In the rows, zero is written as 128.
One turn sends every row of this set to another row. A few are shown first. Where does it send the rows asked after them?
zof: [119 177 128 116 110 130 155 133 141 136 129 170 122 143 103 138 134 145
 170 142 158 134 149 123 147 114 111 126 116 145  93 159 126 135]
Bom: [100 182 127 113 137 113 164 148 153 151 118 186 102 144 125 131 145 144
 114 131 131 137 163 139 114 130 141 157 121 153 128 116 117 133]
leg: [ 90 162 142 122 124 104 130 125 124 147 126 150 143 138 104 123 111 181
 137 146 102 151 146 116 126 126 104 147 110 119 108 141 139 143]
mubu: [108 135 154 135 109  95 113 146 140 130 114 148 102 143 122 129 138 135
 146 126 155 138 133 119 129 130 123 163  97 135 141 171 131 124]
Bomot: [114 148 112 124 121 135 145 146 128 142 101 158 104 124 139 123 159 160
 125 105 146 128 124 128 127 115 127 165 157 123 105 131 125 127]
Zem: [118 148 147 129 133 108 114 134 143 131 121 161 128 160 114 128 145 134
 159 113 148 138 137 119 143 130 132 152 117 125 157 168 145 116]
pez: [138 172 116 125 113 128 147 131 145 136 126 166 117 149 111 148 134 157
 178 136 155 135 157 123 153 111 113 133 118 142 117 169 131 131]
lotut: [120 156 119 141 100 128 153 147 129 144  84 147  78 117 126 109 138 163
 127 133 143 152 129 134 109 119 107 154 138 140 112 141 131 124]
sor: [129 165 115 119 112 146 141 124 141 131 131 159 111 149 107 141 144 159
 171 139 151 127 156 118 151 113 116 135 110 134 110 159 124 149]
dilu: [ 91 156 138 129 127 103 125 132 123 147 118 147 137 145 111 119 113 175
 132 134  88 139 148 119 121 125 105 144 105 122 113 152 146 156]
vopo: [ 86 182 140 108 137 108 166 141 132 149 108 189 108 137 123 132 142 146
 132 126 126 147 150 131 105 140 137 150 114 153 115 121 113 147]
nolef: [107 142 129 141 122  94 118 144 143 127 118 148 101 160 126 132 140 153
 144 114 166 137 138 120 136 124 144 141 105 120 152 157 144 130]
gema: [ 95 150 135 130 134 106 130 119 118 142 126 143 136 149 110 113 106 172
 124 143  98 130 153 119 114 119 124 159 118 125 106 144 149 153]
zoduk: [106 163 111 124 113 128 146 155 124 157  91 155  93 125 129  99 162 154
 136 116 132 122 135 129 116 113 116 161 138 140 109 139 141 106]
giso: [134 178 121 126 118 132 148 132 144 138 123 166 121 146 108 138 143 157
 173 134 156 139 149 130 156 110 108 128 117 140 104 165 134 140]
ruvap: [126 149 110 129 113 124 152 144 112 148  83 156  80 121 128 128 149 179
 131 114 134 129 135 132 113 119 112 155 134 131 107 133 138 121]
fonok: [120 153 114 135 121 137 159 151 127 137 105 137 100 129 128 113 154 172
 114 130 142 129 120 131 118 120 114 164 149 150 115 129 141 117]
lubo: [116 147 134 132 106 145 155 120 162 149 139 165 113 144 125 129 103 163
 141 112  91 134 121 130 112 129 140 159 134 124 127 121 145 124]
Nit: [103 126 132 133 116 107 116 133 152 133 126 161 122 170 114 127 129 129
 146 107 152 121 133 118 137 124 139 137 120 109 134 152 139 126]
barop: [145 148 141 141 108 131 161 127 162 137 127 178 117 156 119 139 106 164
 141 138  98 143 126 114 115 144 127 150 125 138 138 125 156 124]
Fasaz: [ 95 149 129 131 125 109 125 130 114 144 119 143 133 146 113 125 109 176
 136 141  82 135 152 112 115 129 105 150 118 127 117 146 146 147]
pid: [141 151 152 149 104 132 146 130 143 135 135 168 107 153 132 124  98 146
 143 139 109 159 122 124 106 153 125 152 119 148 132 132 144 133]
bekuv: [ 94 181 139 115 140 113 168 148 144 153 109 187 109 146 122 125 152 140
 132 126 122 138 146 142 108 138 137 157 113 165 118 118 126 140]
Vaf: [130 162 129 145 112 142 154 131 142 129 122 179 113 158 133 120  98 161
 144 116  80 144 128 118 105 132 126 140 125 132 130 139 151 130]
tel: [ 94 176 128 119 140 105 167 148 139 150 101 184 104 148 121 127 151 142
 134 132 129 136 155 135 103 135 142 163 126 166 127 118 123 130]
rur: [109 134 153 130 120  92 112 148 136 136 110 152 110 152 113 146 142 124
 148 123 148 117 142 115 133 128 140 148 117 133 137 161 152 122]
Fuv: [128 149 136 135 100 136 156 126 153 141 145 154 101 147 136 130 100 152
 141 121  94 128 126 115 110 145 139 145 118 148 136 145 157 141]

Nit -> lubo
vopo -> zof
Now find these:
pid -> lotut
fonok -> nolef
giso -> dilu
gema -> Bom
zoduk -> Zem
pez -> Fasaz
ruvap -> rur

